In the rows, zero is written as 128.
Families of rows that turns and mirrors carry onto each other, the same ones carrying the whole set onto itself: the rest of each named row's family, in list order:
6 families of 6 rows:
z662: [143 121  97 124 158 132 126 101 110]
z452: [119 133 127 110 137 122 125 149 102]
z367: [132 132 143 114 153  91 161 132 127]
z21: [143 141  94 111 175 123 126 104  99]
z175: [151 141 111 117 177 120 119 107 123]
z566: [124 146 139 120 127 111 146 146 124]
z672: [125 138 130 112 146  89 176 128 111]
z147: [133 155 116  95 119 149 147  95 108]
z719: [135 158 123  98 118 147 151  95 118]
z395: [131 120 143 108 162  99 139 135 121]
z911: [124 137 139 115 135 118 129 149 119]
z699: [155 151 121 124 169 112 137 104 140]
z317: [111 152 132  76 163 116 132  98 102]
z153: [152 163 112 126 159 106 161 100 132]
z7: [143 164  95 121 157 108 167  98 109]
z276: [108 159 127  78 156 112 146  96  98]
z105: [116 165 143  86 153 105 154  96 122]
z949: [137 129  86 124 150 129 144  96  97]
z375: [116 152 143  80 164 114 129 100 116]
z976: [146 144 105 136 140 116 166  94 128]
z757: [136 147 124  93 127 154 130  98 116]
z642: [150 124 113 131 157 128 127 101 131]
z833: [113 138 117 109 131 120 139 146  90]
z35: [118 159 148  84 158 110 140  98 126]
z468: [151 136 117 136 148 120 147  98 141]
z233: [133 149 117  92 124 153 136  97 107]
z420: [111 166 132  82 151 107 157  95 107]
z838: [139 150 131  97 125 151 134  98 125]
z915: [138 156 130  99 121 147 145  97 126]
z299: [118 122 116 100 158 102 150 131  85]
z714: [119 133 116 105 150  94 170 128  90]
z124: [125 115 129 102 165 104 134 135 100]
z633: [119 151 129 119 121 109 160 143 112]
z436: [139 153  85 113 165 116 150 100  93]
z490: [114 147 118 114 124 113 156 143  95]
z484: [139 141  90 130 142 120 165  94 107]

The rest of the family of z757: z147, z719, z233, z838, z915
The rest of the family of z276: z317, z105, z375, z35, z420
The rest of the family of z395: z367, z672, z299, z714, z124
The rest of the family of z436: z21, z175, z699, z153, z7

Families of rows that turns and mirrors carry onto each other, the same ones carrying the whole set onto itself: the rest of each named row's family, in list order:
4 families of 4 rows:
z340: [121 122 129 120 166 122  91 101 108 115 151 130 154 124  91  94 147 134
 126 138 116]
z387: [122 114 126 125 119 125 119 145 149 144 117 118 108 125 127 123 102 113
 155 117 125]
z650: [141 128 128 103 172 128  94  96 113 140 145 139 162 125  94  99 135 139
 113 126 111]
z431: [125 133 142 147 100 135 112 126 137 116 129 123 133 114 133 127 101 135
 136  99 131]
z504: [145 122 123  98 161 113  99  87 115 126 159 120 160 111 110 102 145 135
  97 124 114]
z439: [139 128 130 106 169 120 139 121 111 125 120 134 127 136 112 114 170 147
 108 133 112]
z463: [130 107 120 110 118 105 112 150 147 143 136 129 118 123 122 132 114 105
 157  98 122]
z337: [133 130 136 100 180 126  93 101 123 127 148 121 151 108  99  97 136 131
  95 122 113]
z402: [129 115 102 115 105 115 125 142 145 142 136 124 121 124 130 124 109 116
 161 116 122]
z800: [137 115 120  93 118 104 127 144 152 152 124 126 132 119 132 133  99 112
 133  96 126]
z837: [145 129 133 133 112 115  99 124 152 116 138 107 155 115 117 149 102 132
 141  93 149]
z289: [124 131 140 134 104 105 111 137 144 105 142 122 138 117 131 144 110 141
 132  93 138]
z381: [156 116 121  94 175 104 125 104 128 128 131 102 135 129 111 124 166 139
 107 140 128]
z921: [142 132 124 105 177 116 142 103 128 125 112 121 148 134  99 119 160 149
 114 137 133]
z694: [151 118 133 105 182 113 135 103 119 128 113 107 148 118 116 115 167 140
 120 126 126]
z354: [127 128 139 136  92 121 105 127 136 118 140 121 128 130 127 148 103 136
 125 107 141]

The rest of the family of z921: z650, z463, z289
The rest of the family of z504: z387, z431, z381
The rest of the family of z354: z337, z402, z694

Families of rows that turns and mirrors carry onto each other, the same ones carrying the whole set onto itself: the rest of each named row's family, in list order:
5 families of 5 rows:
z799: [113 157 119 139 126 141 134 109 114 151 124 171 145 147  98 127 122 132
 114]
z817: [111 134 117 116 130 147 127 143  94 163 113 122 128 106 110 124 130 126
 129]
z721: [110 129 118 118 134 155 120 147  95 152 105 136 120 120 107 124 131 123
 130]
z809: [123 146 125 119 130 160 125 149  91 156 106 139 123 122 104 129 125 119
 133]
z102: [139 130 141 119 152 122 134 147 122 150 111 103 119 100 137 130 113 121
 166]
z615: [149 128 142 118 143 133 116 151 112 146 106 120 111 103 141 140 110 112
 164]
z33: [149 137 152 131 156 100 128 112 162 137 125 127 129 132 149 124  97 123
 167]
z918: [121 142 146 157 137 106 118  93 154 145 131 172 150 152 131 123 110 130
 132]
z176: [148 125 147 139 158  97 123 112 155 130 123 133 126 120 148 134 103 130
 171]
z331: [105 145 113 127 117 140 117 103 118 157 128 160 143 140 105 115 125 132
 108]
z778: [106 145 121 146 123 141 123 108 114 159 119 169 149 145  99 113 130 127
 121]
z695: [159 132 148 143 148 106 118 110 153 135 131 134 140 122 148 133  99 125
 176]
z154: [144 133 164 144 154 100 111 115 156 134 116 135 134 125 156 136 101 126
 161]
z63: [138 151 137 149 141 119 119  82 154 134 137 165 159 143 129 125 107 130
 129]
z486: [136 115 137 121 149 126 120 150 114 143 106 113 111 101 137 134 116 122
 167]
z417: [128 146 135 135 134 112 116  85 161 142 136 162 144 158 128 115 105 131
 131]
z890: [119 139 124 126 132 155 120 141  88 158  98 131 133 113 103 120 132 120
 142]
z964: [127 144 134 147 147 109 124  87 161 131 132 168 144 150 126 123 110 137
 135]
z591: [155 131 149 139 148  97 117 112 147 135 124 140 126 119 157 144  96 120
 165]
z853: [142 132 150 126 152 130 112 144 114 142  96 109 124 100 138 133 114 119
 167]
z183: [112 133 129 126 128 157 127 152  88 157 111 127 128 125 116 129 127 118
 128]
z397: [109 152 125 139 128 150 125 108 114 147 124 161 151 145 110 122 124 126
  99]
z77: [104 147 116 133 132 145 123 108 124 144 121 168 142 150 100 116 127 133
 109]
z512: [133 148 135 152 138 102 128  86 148 139 134 171 148 147 131 136 105 132
 132]
z130: [143 121 143 128 140 129 123 153 111 149 116 111 121 111 140 137 112 117
 176]

The rest of the family of z102: z817, z33, z331, z417
The rest of the family of z77: z721, z176, z486, z964
The rest of the family of z183: z695, z63, z397, z130

Families of rows that turns and mirrors carry onto each other, the same ones carrying the whole set onto itself: the rest of each named row's family, in list order:
13 families of 3 rows:
z360: [107 107 136 125 130 108 102 136 106 124 117 153 122 116 145 131 120  99
 104 116]
z852: [120 114 132 113 146 115 120 141 127 124 126  89 166 149 117  98 145 138
 143 122]
z663: [101 133 152 129  99 128 107 135 116 108 104 150 141 145 134 110 131 116
 150 137]
z83: [125 136 173 107 122 109  87 114 161 147 116  93 165 107 140 147 120 122
 123 127]
z638: [131 131 140 133 114 114 115 135 126 125  96 118 147 156 137 103 136 146
 167 141]
z558: [143 132 123 123 130 122 112 120 133 129 126  86 172 110 117 142 140 133
 142 158]
z660: [135 149 130  96 138  95 148 137 124 147 102 111 161 131 133 128 130 129
 132 137]
z710: [129 109 127 133 126 113  87  99 164 157 120  98 155 120 141 115 107  85
 130 149]
z555: [ 81 123 148 111 120 130 106 134 121 108 133 124 159 126 118 104 135  94
 122 117]
z254: [117  98 113 129 116  89 123 120 160 134 106 139 146  91 116 129 118 101
 135 137]
z363: [146 131 160 119 122 123  95 102 151 145 151 118 127 110 141 101 137  93
 126 143]
z315: [118 132 148 110 101 110  86 106 162 125 108 124 132  91 159 109 113 123
 149 126]
z127: [128 117 138 122 146 127 114 171 130 130 122  90 155 155 133 114 134  99
 130 144]
z667: [105 135 137 126 116 111 102 104 150 137 122  79 172 108 136  93 134 101
 142 132]
z830: [105  83 135 103 109 121  98 113 131 112  88 127 141 118 138 115 112 101
 128 103]
z796: [143  87 122 120 157 118 106 138 141 145 122 108 146 163 122 120 118 123
 131 140]
z300: [124 123 132 111 131 137 115 141 113 106 136 118 163 120 105 150 139 127
 127 148]
z599: [117 162 137 102 116  96 135 115 135 150 102 114 161 104 142 128 121  99
 126 143]
z565: [140 118 163 108 134 133 102 126 131 128 157 141 119 129 128 107 140 102
 117 134]
z61: [113 146 147 140  89 114 101 111 138 131  96 121 151 126 149 102 127 114
 164 147]
z131: [169 135 131 123 144 113 102 129 158 132 118 124 135 129 143 109 102 139
 150 152]
z456: [144 129 143 113 140 132 103 147 137 106 128 161 125 133 132 119 101 125
 130 142]
z47: [147 102 119 131 152  91 114 138 118 146 107 111 130 135 147 121 130 139
 126 123]
z611: [108 152 143  92 126 107 141 140 114 131 109 141 152 123 129 135 124 104
 115 133]
z819: [127  76 126 103 127 113 107 122 130 120  83 111 143 137 134 112 119 129
 137 105]
z351: [116  89 113 123 126  94 128 135 149 124 109 151 143 105 107 132 121 109
 130 131]
z629: [165 119 151 115 144 119 107 119 144 145 150 111 126 134 132 101 144 123
 134 139]
z65: [124 131 138 134 127 121 102 144 149 145 117  75 164 128 147 108 127  80
 134 153]
z407: [111 114 153  95 118 124  97 140 134 100 119 155 121 119 141 118 119 134
 137 114]
z892: [145 114 136 104 131 104 102 131 153 124 108 112 131 126 149 108 124 164
 159 122]
z252: [131  91 107 127 129  85 130 128 158 136 104 131 146 106 112 127 123 120
 140 136]
z693: [126 122 128 142 119  91  94 104 136 153 106 109 135  94 164 119 118  98
 124 130]
z401: [139 146 144 125 119 123  89 114 160 123 123 145 131 101 149 114  94 101
 135 152]
z530: [102 127 148 125 124 136 101 159 131 123 126 109 154 132 137 116 126  66
 118 143]
z243: [124  88 128 110 112 107  96 100 146 130  81 100 148 114 147 108 113 111
 141 112]
z907: [115 139 135 121 110 134 101 112 130 116 134 110 168  90 119 146 131 101
 128 156]
z97: [109 128 180  97 125 123  90 133 140 126 125 124 156 118 128 155 120 116
 110 117]
z209: [137 121 168  98 144 113 101 140 144 138 118  99 161 136 126 150 128 148
 124 120]
z818: [104  97 139 117 131 134  91 129 134 126 132 144 140 138 124 126 108  78
 109 136]

The rest of the family of z401: z131, z456
The rest of the family of z61: z663, z638
The rest of the family of z127: z65, z530
The rest of the family of z818: z710, z796
The rest of the family of z660: z599, z611
The rest of the family of z629: z363, z565
The rest of the family of z252: z254, z351
The rest of the family of z907: z558, z300
The rest of the family of z360: z47, z693

Families of rows that turns and mirrors carry onto each other, the same ones carrying the whole set onto itself: the rest of each named row's family, in list order:
5 families of 4 rows:
z392: [113 132 127 137 158 163 113 127 157 117 175  96 171 120 162 127 135 129
 123 115 147 124 135]
z572: [101 133 123 155 150 154 121 130 141 118 176  92 168 130 163 114 123 127
 117 100 152 115 138]
z282: [148 132 129 151  89 172  89 140 172 135  94 143 143  99 140  84 114 118
 134  89 162 129 156]
z889: [147 132 170 164 143 178 120 138 160 136 126 126 163 102 140 110 136 106
 143 115 138 148 159]
z459: [105 130 124 150 166 148 115 133 150 119 163  86 172 116 169 117 124 124
 128 105 163 114 129]
z895: [132 132  90 125  97 160  96 142 152 117 145 112 159 108 171 106 109 138
 111  74 179 108 137]
z652: [123 138  89 141  92 168  90 142 146 121 145 123 160 124 163  99 105 139
 100  79 174 108 142]
z989: [132 140 173 163 154 172 109 135 162 128 129 127 147 101 139 101 138  98
 154 126 153 120 152]
z997: [119 136 168 181 151 168 116 127 160 134 130 111 155 117 134  92 131  99
 146 117 146 124 164]
z304: [140 140 135 166  91 180  86 139 165 137 100 143 147 111 135  76 113 111
 129  95 169 118 168]
z403: [129 144 106 136 111 155  88 147 168 120 143 123 170 126 178 116 108 135
  99  91 196  99 127]
z239: [120 129 163 175 157 161 108 132 170 137 112 117 154 108 138  93 129 104
 151 120 146 135 149]
z265: [140 145 146 154  94 184  82 147 161 136  89 135 151  95 145  91 110 112
 126 104 174 125 166]
z364: [167 143 142 146  90 179  87 152 169 124 117 144 159 107 143  95 115 108
 139  88 187 118 155]
z374: [124 140 176 168 152 171 119 136 172 136 124 106 141 114 139 110 132 110
 149 123 149 120 153]
z466: [131 142  89 129 100 164  81 140 143 117 140 130 171 118 166 112 100 128
 103  82 180 128 139]
z48: [125 134  89 123  94 158  92 137 156 129 139 120 174 124 165 119 113 139
  98  95 180 121 136]
z798: [115 137 118 144 158 150 118 129 155 117 175 101 160 137 160 131 121 126
 127 100 155 122 128]
z235: [108 135 134 156 164 155 120 135 160 133 152 105 174 121 176 132 127 132
 103 118 148 128 131]
z359: [144 143 136 149  90 167  88 147 161 142  92 151 149 105 143  92 116 109
 129 107 187 117 152]

The rest of the family of z265: z374, z466, z798
The rest of the family of z895: z282, z459, z239
The rest of the family of z652: z572, z997, z304

